rotation ticks, each row followed by its count of ticks:
The counts run from 0 to 443.
2.38 -1.48 -0.95 -1.91 -1.78 -1.31 -2.66 -1.17 -3.35 3.10 0.87 -0.57 0.23 -1.48 -1.98 2.73 0.41 1.02 0.56 -3.29 -0.70 3.02 2.18 -0.39 -0.67 0.06 -1.88 -0.26 -0.18 -1.51 -0.07 -0.61 0.90 -3.18 -0.54 -1.25 0.75 -0.06 -0.23 -0.33 0.94 -0.98 0.18 0.62 0.63 -1.68 -1.05 0.32 3.54 -0.31 -> 197
1.05 -1.96 -0.05 -1.19 -2.33 0.77 -2.68 -0.38 0.04 3.03 -1.54 0.78 1.36 -2.97 0.82 0.20 -0.03 2.48 1.23 -2.31 -0.53 2.65 0.05 -1.81 -0.94 1.73 -2.16 0.75 -2.95 -3.00 -0.33 -1.35 -2.78 -0.80 0.36 -2.02 -2.44 1.31 -0.22 -0.02 1.71 0.25 -0.27 0.73 1.95 -0.41 0.45 1.39 2.02 -0.75 -> 303
1.53 -2.56 0.42 0.84 -1.82 -2.92 -2.06 3.04 2.75 0.49 0.29 -1.43 -2.67 0.18 0.76 1.54 1.76 1.36 -1.95 -2.25 1.93 1.86 -0.56 -0.03 1.73 0.95 -0.65 0.58 0.35 -1.83 -1.57 1.49 -0.38 0.13 -0.17 -3.54 -1.04 -2.27 0.29 1.56 -0.28 -1.02 -1.37 -0.15 0.31 0.20 -0.64 0.17 0.80 -1.85 -> 356
1.04 1.76 -2.91 0.46 -2.03 0.52 -2.58 1.64 2.23 -2.82 -1.13 -1.92 -0.73 -1.62 -1.23 2.42 1.17 -0.76 -1.65 0.72 -1.82 0.57 1.65 -0.12 -1.26 1.10 3.28 1.68 1.31 -1.46 -0.24 -0.18 1.94 0.34 0.04 -2.95 0.93 -1.74 0.61 -0.84 -0.45 2.21 0.34 0.48 -1.09 -2.70 0.21 0.44 -1.75 -0.14 -> 364
1.39 -1.53 -0.74 -0.83 -0.75 -1.08 -0.53 1.04 0.00 2.09 -0.50 -1.63 -1.40 0.03 -2.71 2.32 1.51 1.06 -0.37 -3.00 1.16 0.55 1.00 0.38 -0.73 1.27 -0.43 0.87 0.77 0.52 -1.56 1.20 1.87 -0.44 -3.89 -1.67 -0.24 -3.90 2.19 1.77 -1.79 -2.09 -0.84 2.68 -0.44 -2.49 -1.04 -0.23 2.58 0.97 -> 373
-0.82 -2.69 -1.13 1.41 -2.50 -2.30 -0.43 1.06 -0.14 -0.62 -0.48 1.58 0.89 -0.39 -2.99 1.79 -0.88 -2.54 1.82 1.74 -2.37 2.55 -0.64 -0.39 -0.77 0.13 -0.08 -1.54 1.04 1.75 -0.18 -1.93 0.45 0.84 -2.89 -1.04 1.07 -0.65 -1.11 -0.79 1.78 -0.06 1.28 2.52 1.11 -1.04 2.31 0.28 0.95 2.34 -> 205
0.20 -2.22 -2.51 2.62 -0.44 -1.21 1.74 3.10 0.63 -1.76 -0.95 0.05 -1.84 -1.11 -0.90 -0.42 0.54 -1.50 -1.99 2.05 -0.49 3.56 0.19 0.25 1.36 -0.42 3.59 1.75 -0.18 -0.64 2.76 2.15 0.93 0.96 -2.99 0.58 1.57 1.24 -2.05 -0.66 -0.41 0.08 -2.52 -0.40 -1.49 -0.32 -0.48 -0.53 0.43 0.89 -> 48
-0.06 0.79 -1.90 0.57 -1.24 -0.52 -0.16 1.19 1.09 -2.46 -1.34 1.73 3.11 -3.01 0.89 0.85 -1.22 -2.68 0.29 1.20 -2.57 1.46 1.11 -2.29 -0.87 0.53 -1.04 -1.14 -0.79 -3.06 -0.81 -1.93 -1.85 -0.52 -0.91 -1.79 1.62 1.05 -2.40 -0.70 1.20 0.29 0.21 -0.34 0.24 -0.80 2.32 1.56 0.87 -2.19 -> 118
-0.84 1.18 -3.87 2.57 0.38 -3.62 1.18 1.60 0.84 -3.60 -1.62 -0.84 1.84 -1.60 -0.60 1.27 0.08 0.62 -0.46 2.77 -0.13 0.92 0.57 1.58 -0.07 -0.97 0.60 -0.60 0.32 0.35 1.40 -1.02 -3.24 0.43 0.26 -1.59 0.42 -2.16 0.01 1.63 -0.55 -1.33 -0.20 0.80 0.81 -1.07 3.38 2.12 -1.37 -1.38 -> 239
0.23 2.08 -3.49 1.65 1.29 -1.98 2.73 4.34 -0.68 -2.14 1.31 1.34 1.87 -0.61 -0.57 -1.15 -0.84 2.43 -2.00 1.61 -2.77 1.42 -0.61 0.71 -2.31 0.94 -0.50 -1.31 -0.34 -1.88 1.23 1.49 0.59 -0.22 -1.05 -1.81 1.99 1.45 -0.23 1.99 0.20 -0.27 -0.79 1.13 0.18 1.19 1.21 0.33 -0.49 -0.38 -> 437
2.05 0.35 0.01 0.13 0.88 -0.10 0.55 4.14 0.77 1.71 1.34 -0.62 -1.07 -1.02 -0.23 -1.35 1.14 1.84 -2.71 -1.74 0.76 0.27 1.16 -2.39 -1.90 1.70 -0.54 0.68 -0.26 -3.33 -0.02 2.59 3.09 -1.23 -2.23 -2.68 -0.25 0.60 0.30 1.65 0.30 -0.56 -2.97 -0.03 -1.26 0.52 -1.35 0.73 -0.31 1.11 -> 264
1.88 -4.43 -2.17 1.77 -2.92 -1.23 -2.88 1.70 -0.54 -0.44 -1.26 -2.34 -1.63 -0.72 -0.41 1.35 0.82 1.63 -2.05 -1.96 0.33 1.90 0.79 1.52 1.70 0.08 1.44 -0.15 -2.11 0.72 2.10 0.48 -0.38 -1.05 -0.36 -1.86 -0.81 -1.08 -2.88 0.81 1.03 1.07 -0.93 -0.21 0.72 -0.81 -0.97 -2.34 -0.01 1.28 -> 60
1.63 1.45 0.83 0.24 0.08 -2.22 0.61 -1.05 -2.28 -0.01 0.73 1.28 0.56 0.02 -2.22 2.71 0.61 1.19 4.16 0.59 -0.23 0.69 0.10 0.39 -2.52 0.42 -3.31 1.23 -0.12 -0.95 -1.04 -1.42 -0.40 -0.20 0.09 -2.35 -1.73 -0.67 2.73 0.47 0.82 -2.03 -3.16 0.32 0.05 -2.95 0.03 1.50 0.96 -0.95 -> 407
3.58 0.78 -0.30 2.12 -0.84 -1.78 1.25 2.62 -1.85 -0.21 2.23 -0.83 0.05 1.06 0.00 0.74 1.38 2.45 -1.75 -0.32 -1.06 1.29 -0.76 1.35 -1.36 -0.48 -2.03 0.58 -1.65 -3.77 0.64 2.52 0.01 0.23 -0.42 -2.94 0.47 1.07 -0.61 0.94 -0.47 -0.86 -1.48 -0.74 -0.84 0.15 -1.61 0.68 0.31 -3.32 -> 441
-0.24 -0.14 -1.72 1.38 -0.64 -0.67 -0.54 0.35 1.41 -1.59 -0.09 -0.78 -1.95 -1.32 -1.48 -0.37 3.31 -0.09 -1.61 1.23 1.30 2.06 3.26 1.47 0.31 2.60 3.11 2.09 -1.01 2.00 1.47 1.29 0.80 0.49 -1.45 -2.44 -1.33 2.05 -3.10 -0.48 1.01 1.85 0.12 0.35 -0.93 -3.10 -0.55 -0.16 -1.87 -0.79 -> 168
2.72 -0.07 1.49 0.80 -2.05 -1.05 -1.14 3.71 0.42 -0.69 0.07 -1.40 -1.43 0.26 1.35 2.10 -0.86 -1.12 1.21 -1.64 -2.30 1.49 0.92 -1.99 -1.76 0.24 -0.65 -2.52 1.21 -2.14 1.24 1.49 2.79 -0.47 -1.00 -1.95 2.04 -0.54 1.62 0.96 2.52 0.50 -3.36 -1.06 -2.21 -2.21 1.34 -0.78 0.45 1.09 -> 69
0.58 -1.08 -1.28 1.96 -0.42 -1.95 -1.46 0.81 -1.95 -2.49 -0.44 0.79 -2.57 0.24 -1.58 0.71 -0.62 -0.37 2.62 0.13 -0.97 2.19 -2.40 1.01 0.79 0.55 -1.24 2.13 -0.65 -1.56 -1.88 1.37 0.40 0.77 0.74 -1.69 0.16 -2.94 2.69 1.04 -0.92 -1.11 -4.67 0.48 -0.71 -1.70 -0.29 1.07 1.94 -0.68 -> 37
0.31 1.90 -1.50 0.12 0.95 -0.46 1.11 2.08 0.16 1.09 -0.83 2.71 1.46 -1.41 -0.73 1.03 -0.34 -2.17 2.76 1.00 -1.86 1.07 1.63 -2.51 -2.14 1.31 0.35 -1.52 0.88 2.83 0.27 0.31 0.35 0.46 -0.82 -0.14 -0.17 -0.28 2.05 -0.48 2.70 -0.34 -2.02 1.63 -0.27 -3.86 3.88 0.99 1.25 1.64 -> 85
-0.69 -0.37 0.50 0.95 -1.38 -1.59 0.04 3.05 3.75 1.02 -2.55 -0.01 -0.92 -2.65 1.11 0.40 0.95 -1.90 -2.09 0.49 1.39 3.12 0.18 -1.89 -1.07 2.12 2.91 0.07 1.83 -1.53 0.03 0.76 -0.23 2.59 -2.07 -1.15 -0.02 0.10 -0.54 -0.32 0.61 1.61 -0.07 0.26 -0.67 -0.59 1.55 0.82 -0.20 1.30 -> 171
-0.27 -2.15 -2.74 1.59 0.68 -3.93 1.53 -1.52 -1.29 1.08 -0.14 1.85 1.06 0.20 -3.36 0.07 0.75 0.68 0.28 0.38 1.01 2.61 -1.12 1.66 0.33 1.61 -1.72 0.87 -1.62 1.39 0.29 -2.01 -0.61 0.39 -1.01 -0.85 -3.59 1.00 -1.31 0.80 0.45 -1.45 -2.76 0.83 2.87 -1.18 -0.25 1.24 1.57 1.36 -> 217
2.81 -0.35 0.54 0.96 -0.86 -0.27 0.35 3.50 1.66 1.12 0.47 -1.28 -1.79 0.19 -1.62 2.56 -0.18 -3.18 -2.16 -0.06 -0.64 1.67 2.85 -0.73 -0.57 -0.21 1.78 -0.85 1.62 -0.75 0.82 1.22 2.22 -0.27 -3.23 -0.22 2.18 2.21 -0.88 -0.90 2.90 0.82 -1.22 0.03 -1.91 -1.06 0.58 -0.47 -0.62 -0.56 -> 277
-0.49 2.70 -2.23 -0.31 -0.36 0.08 1.78 0.63 -0.60 -3.70 -1.30 1.62 -0.12 -1.43 -0.20 -0.33 -0.44 0.59 2.02 3.86 -2.12 2.43 0.30 -0.25 -1.38 0.77 0.24 2.33 -0.25 -3.61 0.91 1.46 -0.25 -0.33 -1.01 -0.85 2.03 1.54 0.07 0.13 -0.54 0.34 -1.83 0.03 -1.63 -1.54 0.47 3.07 -0.51 -2.60 -> 331
0.15 1.25 -2.36 0.92 1.86 -2.94 2.87 2.63 -1.35 0.63 -1.32 -0.33 -0.11 0.04 1.20 -1.04 -1.09 1.82 1.63 -0.08 1.10 3.39 -1.17 -1.12 -1.56 0.23 -0.03 -1.97 0.57 -0.81 2.37 2.47 -0.25 -0.14 -1.19 1.12 0.60 -0.53 1.71 3.05 0.11 -1.03 -3.62 -0.25 -0.40 -1.64 0.97 0.66 1.84 0.95 -> 53
1.98 0.63 -0.14 2.24 0.47 -0.36 1.80 1.43 -1.11 0.54 2.39 3.03 0.60 1.55 -2.41 -1.16 1.98 0.27 0.70 1.48 -0.56 1.91 0.16 1.06 -0.82 1.05 -1.26 2.41 -1.74 -0.63 -1.91 2.85 2.09 0.21 0.05 -1.62 -0.76 2.30 -1.52 -0.19 0.48 -0.67 -3.30 0.55 -0.64 -0.68 -2.33 2.64 0.88 -1.94 -> 124
1.36 -3.31 -2.46 -1.22 0.31 -0.92 0.22 -0.79 -1.13 0.92 -1.25 -0.73 1.99 -2.97 0.41 0.74 -0.65 1.56 -0.18 -0.95 0.25 0.34 0.78 -0.96 0.75 -1.42 -2.77 1.15 -2.86 -3.49 1.52 -1.42 -1.67 -3.41 -1.57 -0.31 -1.12 0.38 -1.01 1.24 -0.38 -1.00 -2.54 -0.51 0.91 -0.41 -1.63 2.56 2.13 -1.46 -> 427
-0.98 -0.32 -3.25 0.42 1.78 -2.32 1.35 -1.02 0.17 -1.38 -1.88 2.06 1.08 -3.02 -2.30 -0.52 -0.83 -2.62 0.05 2.84 0.07 1.24 1.74 -0.34 -0.25 1.17 0.68 1.40 -0.91 -0.70 1.29 -3.21 -1.71 -0.39 -1.45 0.32 -0.32 2.37 -1.05 -1.30 0.38 -1.11 -2.84 0.23 1.35 -0.48 1.83 2.92 -0.07 -0.52 -> 415
0.86 -2.94 -0.74 1.56 -1.96 -0.57 -0.70 0.58 0.82 -2.63 -0.68 -3.06 0.53 -2.07 1.02 1.36 1.14 -1.73 1.68 -1.06 0.70 -0.49 0.83 -1.57 0.67 -0.53 -1.22 -0.19 -1.99 0.19 1.14 -0.13 0.25 -1.97 -2.64 -1.62 -0.40 -3.15 -0.53 2.76 0.04 0.37 -2.14 0.05 -1.24 -4.03 -1.58 -0.06 -0.71 0.84 -> 254
1.19 -1.83 1.07 -1.93 -1.20 0.66 -0.53 2.51 0.85 2.73 0.32 -0.89 -2.28 -1.76 1.12 2.24 2.10 2.45 -1.30 -3.54 0.04 2.72 1.77 0.85 0.75 2.54 0.60 1.36 -0.61 0.12 -0.18 2.23 0.07 -0.41 -0.75 -2.13 -1.17 1.98 -1.30 -0.03 0.26 0.39 -0.38 1.76 -0.02 -2.25 -0.81 -1.12 1.31 -2.00 -> 180
0.83 -1.15 -1.51 0.93 -2.65 1.26 -1.71 2.33 -0.70 0.30 -0.36 3.03 0.78 0.80 -2.45 0.95 0.96 2.15 -0.02 3.05 -3.80 2.78 -1.88 0.78 -1.55 0.60 1.10 2.52 1.77 -2.53 0.71 -0.23 1.09 0.21 -0.21 -1.25 -1.45 0.92 -2.07 -1.07 1.23 2.00 -0.09 1.16 0.16 1.08 -0.96 1.14 -0.45 1.78 -> 15
0.06 -1.39 -1.50 -0.20 -1.23 0.94 0.23 1.81 2.06 0.35 -0.76 -0.34 0.57 -0.80 -3.71 1.75 -1.14 1.35 -0.35 1.87 -2.13 -1.21 0.72 -0.41 -2.46 -0.17 -0.35 0.52 0.38 0.20 0.98 -3.29 -0.58 -1.17 -3.97 -1.57 -1.01 -0.52 0.62 1.49 1.76 0.03 1.44 3.39 1.15 0.54 1.81 1.87 -2.93 2.02 -> 99
0.85 3.22 -1.70 1.26 0.04 -1.51 2.39 1.73 0.99 -0.96 -0.19 2.24 5.15 -1.14 0.87 0.62 0.98 -0.71 -0.85 2.59 -1.83 1.57 1.36 -1.04 -1.78 0.93 -1.08 -0.15 0.07 -2.53 -0.21 -0.21 -1.04 1.48 -1.06 -1.61 1.12 2.27 -2.83 -0.04 0.56 -0.10 0.22 0.65 0.57 -1.59 1.73 2.75 -0.24 -3.06 -> 119
0.74 2.44 -0.57 0.15 1.29 0.11 3.33 1.28 -2.22 2.97 -0.18 0.97 0.31 -1.98 -1.22 1.37 -0.14 1.47 0.24 -2.03 -1.40 1.89 1.73 0.59 -4.37 2.01 0.27 2.05 -0.19 -1.61 1.17 1.85 1.29 0.01 -2.85 -0.26 0.17 3.15 1.16 0.13 -0.42 -0.17 -2.05 0.68 -0.60 -2.89 1.15 -0.90 0.81 -0.08 -> 88
1.10 -1.86 -3.33 2.19 -2.11 0.42 -1.78 2.21 1.48 -2.06 -2.97 0.19 1.12 -2.43 1.10 0.02 -0.05 -1.75 0.50 0.03 -1.05 1.10 -0.13 -2.09 0.63 1.01 3.04 -0.48 -1.95 0.50 1.99 0.19 0.80 -0.94 1.14 -1.17 -0.99 -1.22 -1.75 -0.27 2.13 3.05 -2.49 -0.64 -0.52 -2.60 0.66 -0.43 -1.02 2.36 -> 258
-0.93 -5.15 -3.50 -0.01 -2.53 -0.80 -1.64 -0.02 0.47 -3.24 -1.14 -1.40 -2.17 -0.59 -1.25 -0.42 -0.76 -0.07 1.51 1.02 0.36 0.52 0.35 0.05 2.41 -0.32 -1.02 1.17 -2.01 0.30 0.50 -0.85 0.79 -2.07 -2.59 -1.23 0.10 -1.33 -0.73 2.37 0.47 1.74 -1.65 0.76 0.55 -1.59 -2.68 1.44 -1.02 1.17 -> 342
2.20 1.40 -0.65 -0.07 0.48 -0.93 -0.75 1.23 -1.82 2.54 -0.09 2.83 1.35 -1.02 -0.44 -0.83 -0.82 2.54 1.09 0.62 -1.06 2.45 0.43 -0.91 -2.25 1.22 -0.91 -1.01 -1.37 -1.84 1.15 -0.34 -2.66 -0.99 2.27 -1.88 -1.42 2.42 0.15 -0.88 1.80 -0.95 -2.08 -0.79 0.50 1.49 2.18 2.33 1.72 -1.39 -> 106
1.19 1.28 -2.86 0.44 -0.05 -0.98 1.26 0.85 -1.40 -3.53 -1.49 -0.40 1.13 -2.97 1.24 0.66 -0.41 -2.41 0.09 2.33 -1.47 0.87 2.55 -0.98 -0.60 -1.74 1.42 -0.32 0.09 -3.63 2.39 0.11 0.28 -2.46 -1.33 -0.35 3.39 1.09 -1.65 0.48 0.45 -0.26 -2.50 -1.15 -2.15 -2.31 -0.53 1.91 0.90 -2.04 -> 242
-1.20 -1.07 -3.50 0.81 -2.51 -1.54 -0.70 2.99 1.42 -2.59 -3.40 -0.56 0.56 -2.56 2.86 0.49 -1.43 0.35 -0.54 1.16 -1.97 2.08 -1.18 -2.02 -0.14 0.48 1.16 -1.16 -0.38 -3.10 1.20 -0.03 0.12 0.33 0.09 -0.62 1.00 -1.08 -0.61 1.12 -0.12 2.75 -0.20 -0.77 0.08 -0.73 1.61 1.01 -0.18 0.88 -> 347
2.29 1.24 1.40 -0.25 -0.57 -2.65 -1.56 0.85 0.96 2.74 -0.55 -1.17 1.28 -2.78 1.38 1.78 1.88 0.51 -0.44 -3.73 1.50 1.16 2.07 -1.70 -1.34 1.77 -0.87 -2.23 -1.12 -1.52 -0.02 -0.22 -1.62 -0.59 0.78 -2.39 -1.22 -0.35 0.63 -0.50 0.61 -1.48 -1.53 -0.62 -0.50 -2.10 0.84 0.16 2.22 -1.91 -> 74
1.08 -0.57 -1.00 -0.04 -0.23 2.63 0.41 3.80 -1.26 -0.59 0.02 4.01 0.67 -0.24 -1.90 0.19 0.13 1.00 2.04 1.13 -4.42 1.83 -2.19 -0.06 -0.62 0.90 -0.88 1.97 -0.94 -0.01 -1.10 2.39 0.67 0.42 -0.97 -1.67 -0.98 -1.08 0.47 0.55 0.38 -0.92 -2.26 3.63 -0.01 -0.19 -0.18 0.04 0.23 0.33 -> 421
0.59 -1.15 -0.40 -0.37 -1.84 0.39 -0.05 3.07 2.01 0.26 -0.92 -1.26 -2.74 0.20 -2.97 4.06 -0.81 0.54 -2.16 0.77 -1.67 0.99 1.56 -0.52 -0.14 -0.28 1.16 1.26 2.91 -0.10 -0.07 -1.11 2.54 -0.68 -4.48 -0.44 1.05 0.47 -0.21 0.48 1.42 0.99 1.52 2.79 -0.35 -0.21 0.36 0.79 -1.39 0.52 -> 188
-0.84 -1.13 -3.12 -1.26 -1.81 -2.64 -1.75 1.43 2.78 -2.33 -1.25 -2.59 0.37 -1.76 1.30 2.06 1.66 1.12 -2.43 -2.09 0.81 -0.22 2.16 -0.93 1.43 0.86 -0.03 -1.05 -0.06 0.28 -1.80 -0.99 0.32 -0.90 -1.00 -3.25 0.37 -3.12 -0.31 1.43 -0.22 0.67 0.64 1.61 0.79 -1.54 0.78 0.57 -0.76 -0.89 -> 360
